One hidden turn or mirror swaps the rows below in pairs. Which row is each named row swapped with?
The rows were stretched afterwards, more along some directions than others.
Koba: [-1.21  0.95 -1.27  0.49  0.25  0.74  0.18 -0.68 -0.52  2.27 -1.28  2.92
  0.14 -1.34 -1.58  0.97 -1.13]
tefud: [ 1.23 -1.50  0.32 -1.35 -0.24 -0.74 -0.32  1.29 -0.15 -0.26  0.88 -0.43
 -1.46 -0.79  1.09 -1.07  1.47]
koti: [-0.60  0.08  0.63  0.69  0.12 -0.27 -0.25  0.96 -0.51  2.30 -0.60 -0.64
 -0.72  0.78 -0.71 -1.72  0.20]
vozi: [ 1.73  0.84 -2.47  1.99 -0.62 -0.52  1.28 -0.35  1.36 -2.06  2.62  0.79
 -0.83 -1.23 -0.85  0.29 -0.12]
fipen: [ 1.00 -1.26  0.94  1.42  1.27 -1.32  0.17 -1.66 -0.45 -2.36  0.58 -0.01
 -0.02 -3.95  0.24 -0.53 -0.21]
fopi: [-1.01 -0.24 -0.14  0.12 -0.16 -0.03 -1.04 -0.24 -0.63  1.49 -0.65  1.57
  0.17 -1.83 -1.53  1.62 -2.13]
zuniz: [ 0.89 -1.71 -1.43 -0.34  1.64  0.43  1.50 -1.41 -1.48  1.20 -1.46  1.36
  0.73 -1.54  0.03 -0.57  1.81]
bota: [-1.84  0.25  0.49 -0.53  0.09  0.64  0.02 -0.39 -0.91  1.71 -0.82  2.28
  0.05 -0.90 -1.37  1.65 -1.51]
malu: [ 0.87 -2.69 -0.52 -0.86  1.54  0.21  0.80 -0.84 -1.84  1.34 -1.42  0.51
  0.95 -0.89  0.25 -0.37  1.61]
Mik: [ 1.53 -0.34 -3.12  2.16 -0.80 -0.47  0.91 -0.12  1.14 -2.55  3.20  0.38
 -0.77 -1.61 -1.14  0.36 -0.14]
bon: [ 1.65  0.30 -3.15  2.14 -0.46 -0.65  1.39 -0.47  1.41 -2.70  3.24  0.90
 -0.43 -2.44 -0.95  0.63 -0.26]
vido: [ 1.43 -1.66 -0.39  0.22  1.39  0.32  1.19 -1.42 -1.13  1.27 -1.50  0.51
  0.52 -1.11  1.26 -1.63  1.52]
mifo: [ 0.97  1.34 -3.34  0.94  2.79 -1.32 -0.01 -1.52  0.37  3.54 -1.45  0.53
 -1.06 -2.16 -0.69 -2.25  0.57]
tet: [ 0.41 -0.96  0.65  1.27  1.66 -1.32  1.04 -1.81  0.22 -2.65  1.15  0.82
  0.51 -4.52 -0.08  0.63  0.04]
bag: [ 0.19  1.43 -1.54  0.34  2.97 -0.73 -0.86 -1.16 -0.16  3.21 -1.71 -0.07
 -1.68 -0.32  0.63 -3.29  1.15]
Duv: [-0.65 -0.74  0.03 -0.46  0.86 -0.58  1.28 -0.74  0.25 -1.54  1.64 -0.56
 -0.10 -0.98 -1.60  0.89 -1.12]
sakef: [ 0.79  0.59 -2.95  1.13  2.79 -0.87 -0.91 -1.37 -0.19  3.16 -1.12 -0.03
 -0.30 -1.99 -0.31 -2.92  0.99]
vevu: [ 2.10  0.03 -3.83  2.06 -0.55 -0.41  1.15 -0.44  1.16 -1.53  2.57  1.38
 -1.03 -2.27 -1.76  0.60  0.04]
sok: [ 0.55 -1.23  0.14 -1.18  0.20 -0.78  0.05  1.33  0.36 -0.85  1.48 -0.04
 -1.00 -0.91  0.86 -0.27  1.69]
Foset: [-1.24  0.41 -0.82 -0.43  0.29 -0.58  1.32 -0.97  1.07 -1.32  2.12  0.24
 -0.22 -1.35 -2.31  2.11 -1.73]
diruv: [ 2.24 -0.09 -3.49  1.85  0.07 -0.36  1.19 -0.55  0.85 -1.90  2.67  1.21
 -1.08 -2.28 -0.60 -0.36  0.51]
bov: [-1.07 -0.19 -0.37 -0.81 -0.15 -0.72  0.96  0.39  0.87 -1.70  2.27 -0.80
 -0.32 -0.04 -1.78  1.64 -1.33]
daf: [ 0.37 -1.82 -0.29 -0.42  0.86  0.86 -0.31 -0.30 -1.70  1.89 -1.71 -0.43
  1.13  0.99  0.79 -1.38  1.35]
relo: [ 1.40  0.34 -3.31  1.93 -0.51 -0.63  1.17 -0.27  1.55 -1.66  2.95  1.06
 -0.80 -2.02 -0.91  1.00 -0.63]
lekas: [-0.87  0.47 -0.48  0.57  0.21  0.17 -0.21 -0.57 -0.49  1.32 -0.86  2.29
  0.26 -1.48 -1.06  0.77 -1.61]
dogu: [ 0.45 -0.10  0.35  1.04 -0.29 -0.75 -0.19  0.93 -0.20  1.97 -0.17 -0.53
 -1.55  0.07 -0.26 -1.86  0.06]
mesug: [-1.46 -0.20  0.41 -0.61  0.17 -0.71  0.90 -0.01  0.87 -1.10  1.93 -1.00
 -0.21  0.12 -1.53  1.77 -1.70]
Rig: [ 0.29 -0.37  0.01  1.53 -0.36 -0.80 -0.09  1.07 -0.02  1.20  0.45 -0.41
 -1.13 -0.53 -0.62 -1.40 -0.24]
lisen: [ 0.63 -1.65  1.14  0.26 -0.93 -1.03 -0.76  1.83 -0.44  1.30  0.42 -1.50
 -0.84 -0.03 -0.35 -0.78 -0.23]
rebi: [ 1.32 -0.25 -2.29  2.10 -0.75 -0.71  1.68 -0.44  1.58 -3.33  3.73  0.87
 -0.97 -2.57 -0.69  1.39 -0.51]
fud: [-1.51  0.16  0.25 -0.42  0.04 -0.80  1.19 -0.32  1.30 -2.07  2.76 -0.39
 -0.75 -0.93 -1.57  2.21 -1.75]
vonel: [-1.38  1.03 -1.04 -0.38 -0.44 -0.39  0.48  0.31  1.55 -0.74  1.65 -0.49
 -0.41  0.59 -2.17  1.25 -2.10]
Suvof: [-1.44  0.06 -0.62 -0.11  0.15 -0.03  0.32 -0.65  0.66 -0.66  1.36 -0.35
  0.33 -0.46 -2.65  1.45 -1.89]
lome: [-0.11 -0.37  1.32 -0.25 -0.26 -0.82 -0.46  1.73 -0.40  2.10 -0.12 -1.13
 -1.08  1.29 -0.02 -1.77  0.20]
zipor: [-2.01  1.56 -0.68 -0.16  0.00  0.29  0.02 -0.16  0.07  2.01 -0.33  2.68
  0.24 -0.66 -1.67  1.58 -2.15]
toka: [-1.60  0.51  0.15  0.00  0.08  0.75 -0.44 -0.69 -0.91  2.08 -1.42  1.98
  0.03 -0.67 -1.22  0.75 -1.63]
zape: [-0.35 -0.52  1.16  0.64 -0.76 -0.88  0.19  1.85 -0.11  0.78  0.74 -0.87
 -0.69  1.29 -0.52 -0.83 -0.39]
Gopi: [ 0.21  1.15 -2.68  1.16  2.79 -0.48 -0.68 -1.36 -0.23  2.78 -1.20  0.01
 -0.52 -1.27 -0.20 -3.28  1.39]

Swapped with lisen: fopi
Swapped with tet: sok
Swapped with vevu: Suvof
Swapped with daf: mifo
Swapped with Mik: Foset
Swapped with koti: Koba
Swapped with relo: mesug

One hidden turn or mirror swaps the rows below in pairs. Which row is each named row swapped with?
The rows were stretched afterwards, more along some directions than others.
Lak: [ 4.09 -0.16  2.60  0.95 -0.64 -1.43 -0.29 -2.87  2.01 -0.89  2.66 -0.09
  1.01 -0.18 -1.19  2.44  1.26  1.33  2.87]
Teru: [ 3.16  0.03  2.20  1.72 -0.17  0.34 -0.34 -0.26 -0.56  0.91 -1.22  0.78
 -1.77  0.63  2.21  3.22 -2.45  3.14  1.70]
feger: [ 2.39 -1.17  2.80  2.01 -1.17 -0.09 -1.74 -0.17  0.45 -0.11  0.95  1.94
 -0.13 -1.42  1.16  1.69  3.24  2.08  0.37]
did: [ 1.53 -0.06  1.82  2.87 -1.42  1.56 -2.30 -0.24  0.82 -1.13  1.46  1.62
  1.59 -1.80  2.93  0.43  1.22  2.26 -2.71]
nimi: [ 5.58 -0.78  2.06  0.06 -1.62 -0.37 -2.91 -0.69  2.13 -0.64  2.51  0.38
  1.92  0.35 -1.24  0.80  1.44  1.76  0.88]
Ler: [ 5.09 -2.20  2.48  0.58  0.97  0.65 -4.21 -1.65 -1.09 -1.32  1.47  3.47
  0.57 -1.46  2.62  0.50  1.33  2.66 -1.02]
kitun: [ 5.15  0.18  1.60  1.45  0.56 -1.91  0.73 -1.98  0.35 -1.02  4.14 -0.08
  2.20  0.27 -0.04  3.00 -0.05  0.01  0.31]
vanu: [ 3.75 -0.16  2.94 -0.15 -1.70 -0.10 -2.00  0.31  0.03  0.54  1.31 -0.33
 -0.67  0.73 -0.46 -0.63 -1.66  1.06  1.45]
vig: [ 6.38  0.00  2.68  3.47  1.53 -0.91 -3.39 -4.90 -0.39 -0.97 -0.06  0.70
  1.79 -1.51  1.36  2.81  0.55  2.95  1.53]
lebi: [ 3.13 -1.92  5.04  0.02 -0.58 -0.14 -2.78  0.11 -2.63 -0.80  1.02  1.83
 -0.17 -1.84  0.43 -0.62  1.14  3.08  2.41]
Neti: [ 5.25 -2.30  2.81 -0.74  1.47 -1.57 -2.19 -3.32  0.41 -0.14  2.74  1.45
  2.34 -0.40  1.23  1.56 -0.20  2.90  0.51]
timug: [ 3.43 -2.57  3.97  0.39 -0.24 -1.58 -1.78  0.48 -0.45  0.19  1.66  0.63
  2.23 -1.04  2.15 -0.63  0.57  2.06  0.90]
loza: [ 4.05  0.61  3.15  1.97  0.82  0.07 -1.69 -2.28  0.77 -1.09 -0.80  1.16
  4.10 -1.52  3.54  1.77  0.36  2.02 -1.17]
nufir: [ 3.76 -3.58  3.34  0.13 -0.10 -0.33 -3.36 -0.17 -0.67 -1.05  1.38  3.60
  0.08 -1.16  2.43 -0.35  1.83  2.89 -0.31]
pusof: [ 2.29  0.34  0.24  2.69  1.30  1.91 -2.85 -2.15 -1.66 -2.30 -1.45  0.84
 -0.64 -1.45  0.03  2.30 -0.10  1.37  1.13]
Sapa: [ 4.45 -1.73  4.27  2.14 -0.62 -1.66 -1.65 -0.33  1.39 -0.93  2.94  1.15
  1.03 -1.96  1.79  0.32  0.26  4.65  0.74]
Fer: [ 2.90 -1.04  2.95  0.59 -1.84  0.86 -3.02 -2.67 -0.79 -1.02  0.25  3.47
  2.33 -0.95  1.14 -0.74  2.06  1.63 -2.20]
sed: [ 3.09 -0.82  1.84  0.53 -1.07  0.03 -1.49 -0.20  1.19  0.40  2.22  0.93
  2.98 -0.42 -0.78  0.73  0.46  2.53 -0.76]
lumed: [ 2.45 -0.23  1.31  2.15  0.32 -0.80 -0.52 -1.57  1.33 -0.54  2.80  0.87
  0.80  0.05  0.41  2.24 -2.50  1.02 -0.82]
kuzok: [ 3.69  0.93  2.41  2.92  0.09  0.38 -0.05 -0.83  0.27  0.82  0.61  0.51
  2.68 -0.14  0.51  4.65 -0.84  2.12  1.03]
pip: [ 3.88  0.69  2.54  1.98  1.06  1.89 -2.90 -2.92 -2.35 -0.72 -1.77  1.73
 -1.16 -1.68  2.65  1.79  0.88  3.44  1.14]
Rov: [ 0.14 -2.81  1.69  2.62  0.27  1.40 -1.22 -0.47 -1.74 -0.96 -0.02  2.02
 -0.99 -2.66  2.03  0.82 -0.14  2.03  1.14]
depo: [ 0.98 -0.82  2.27  1.74 -0.19  1.86 -1.72 -0.92 -1.84  0.37 -0.92  2.77
 -0.78  0.37  1.36  1.44 -2.19  3.40 -0.28]
guli: [ 1.41 -1.29  1.15  1.67 -0.55  0.00 -2.01 -1.67  1.56 -1.27  0.43  2.18
  1.26 -2.29  1.85  0.97  1.18  2.66 -2.83]
lek: [ 3.52 -1.00  0.60  1.76 -0.70 -1.34 -0.11 -1.70  0.54 -0.03  0.25  1.40
  0.71 -0.66 -0.14  4.15  0.94  2.21  0.73]
bove: [ 4.67 -0.90  3.01  1.73  0.44 -1.32  1.10  0.37  0.06  0.06  3.01 -0.15
  0.33 -1.97  0.19  3.49  1.09  1.88  3.23]
tapo: [ 1.44 -0.26  2.05  2.54  0.15  1.86 -0.63 -2.34 -0.30 -0.53  1.80  1.34
  2.50 -0.27  0.93  3.06 -0.11  1.43 -0.31]
Tov: [ 4.02 -1.02  2.43  0.66  1.32 -2.03  1.39 -2.01 -0.75 -0.58  2.27 -0.19
  0.64  0.02 -1.25  2.24 -0.74  1.39  3.60]
mek: [ 3.23 -1.92 -0.31 -0.30  1.36 -1.49  0.70  0.01  1.02 -1.61  3.78  0.02
 -1.69 -1.10 -0.32  2.71  1.40  0.75  2.65]
dolir: [ 3.94  2.11  0.81  2.59  1.12  1.26  0.67 -1.54 -0.55 -2.20  0.64  0.59
  1.20 -1.85  0.02  4.37  2.32  0.28  0.31]
nef: [ 1.54 -0.45  2.33  2.01 -0.23 -0.95  1.66  0.86 -0.59  0.71  3.09 -0.37
 -0.24 -2.03  1.17  2.47 -1.47  0.59  1.43]
Zira: [ 3.50 -1.24  4.27  2.27 -1.22 -1.88 -2.49 -2.47 -0.71  1.31  1.05  1.74
  1.65 -0.33 -0.68  2.44 -1.23  2.89  1.15]
Dorad: [ 2.83  1.39  1.48  3.63  0.08  0.28 -1.02 -2.60  0.33 -1.99  1.09  0.20
  0.06 -1.48 -0.20  3.12  1.71  0.40  2.01]
bagu: [ 3.85  0.38  2.44  2.47  0.65 -0.80 -0.30 -2.39  1.42 -0.20  1.03  0.76
  4.71  0.33  0.45  3.09 -0.89  1.37 -0.64]
miler: [ 2.97  1.70  0.96  2.45  0.12  1.12 -1.74 -2.25 -0.57 -1.74 -1.43  0.68
 -0.33 -0.75 -1.18  3.01 -0.42  1.88  1.44]
Dop: [ 3.71  1.46  2.21  2.59  1.36  0.28 -1.27 -2.01 -0.76 -1.65 -0.08  2.11
  1.26 -1.92  2.11  3.92  1.90  0.69 -0.61]
danas: [ 1.89 -0.37  3.08 -0.36 -3.01  0.51 -0.72  1.27  1.01  0.00  3.69  2.06
  2.03  0.07 -1.39 -0.17  2.53  1.11  0.35]
nik: [ 3.15  0.14  0.66  2.27 -1.56  1.42 -3.70 -0.15  0.62 -0.89  1.53  1.83
 -0.85 -1.17  1.73  0.53  2.39  1.27 -1.34]
sutub: [ 3.32 -1.10  3.45  0.49 -0.23  0.98 -2.64 -1.71 -2.79 -0.87  1.17  2.02
 -0.18 -1.21 -0.50  0.51  0.73  3.41  1.93]
Bug: [ 2.04  0.23  2.21  2.32 -1.20  1.64 -1.26 -0.69 -1.42 -2.56  2.00  0.97
  1.68 -1.28 -1.73  1.59  1.38  0.22  0.69]
gizo: [ 5.73 -0.90  2.39  0.45 -0.34 -0.57 -3.93 -0.38  1.27 -1.88  0.98  2.71
  2.46 -2.79  1.80 -0.59  4.46  1.95 -0.39]
Rudu: [ 2.98 -2.14  2.19  0.57  0.98 -2.86 -0.43 -2.01  0.85 -0.98  2.34  0.14
  0.28 -2.27  1.10  3.22 -0.74  3.21  2.25]
buda: [ 5.46 -0.85  2.11 -0.57  0.63 -0.57 -3.11 -2.32  0.69  0.48  0.10  0.32
  1.12  0.66  0.36  0.82 -0.51  2.59  1.59]
binal: [ 3.94  2.21  2.47  2.44  0.36 -0.30 -0.67 -0.45 -1.16  0.88 -0.97  0.98
  0.50  0.02  1.99  3.60 -0.88  2.76 -0.51]
Koge: [ 1.38  0.26  1.77  2.70  0.40  0.84 -2.27 -2.67  0.18  0.06 -0.09  1.67
 -0.02 -1.80  3.05  1.63  0.37  3.21 -1.49]
bolad: [ 2.30  0.28  1.91  3.79  0.25 -0.62 -0.95 -2.58  0.27  0.98  1.93  1.06
  0.40  0.83 -0.24  3.10 -3.16  2.08 -0.93]
gisik: [ 4.56 -1.71  2.60  0.73  1.29 -1.42 -3.79 -2.65 -0.85 -1.36  1.14  1.46
 -0.96 -2.16  0.13  1.30 -0.12  2.95  2.45]
kefol: [ 4.34 -1.30  4.06 -0.59 -0.22 -0.22 -1.83 -1.49 -0.33 -0.91  2.46  1.31
  1.94 -2.66 -0.46 -1.28  1.47  0.70  0.91]
Giz: [ 4.06 -1.36  2.55 -1.11 -2.48  1.76 -4.15  1.54  0.83 -2.94  1.81  2.26
  1.51  0.20  0.77  0.52  2.99  1.60  0.53]
rafir: [ 2.84 -1.12  0.64  3.52  0.20 -1.18 -0.74 -2.46  0.68 -1.26  2.51  0.62
  0.21 -1.66  1.16  3.87  1.06  2.09  1.79]
Sut: [ 4.38 -0.61  2.20  3.38 -0.29 -0.17 -1.80 -1.53  0.40 -1.39  2.55  1.91
  2.07 -0.72  0.45  1.73  0.39  0.87 -1.54]
rafor: [ 3.11 -1.59  1.96  1.78 -0.90 -0.82 -0.77 -0.51 -0.51 -1.00  2.04  1.74
  1.87 -0.83  2.46  3.08  1.75  1.99 -0.12]

Swapped with lumed: miler
Swapped with rafor: bove
Swapped with loza: Lak
Swapped with danas: gizo
Swapped with Zira: Rov
Swapped with nimi: did
Swapped with Koge: buda
Swapped with rafir: kuzok
Swapped with Dop: Tov
Swapped with depo: gisik

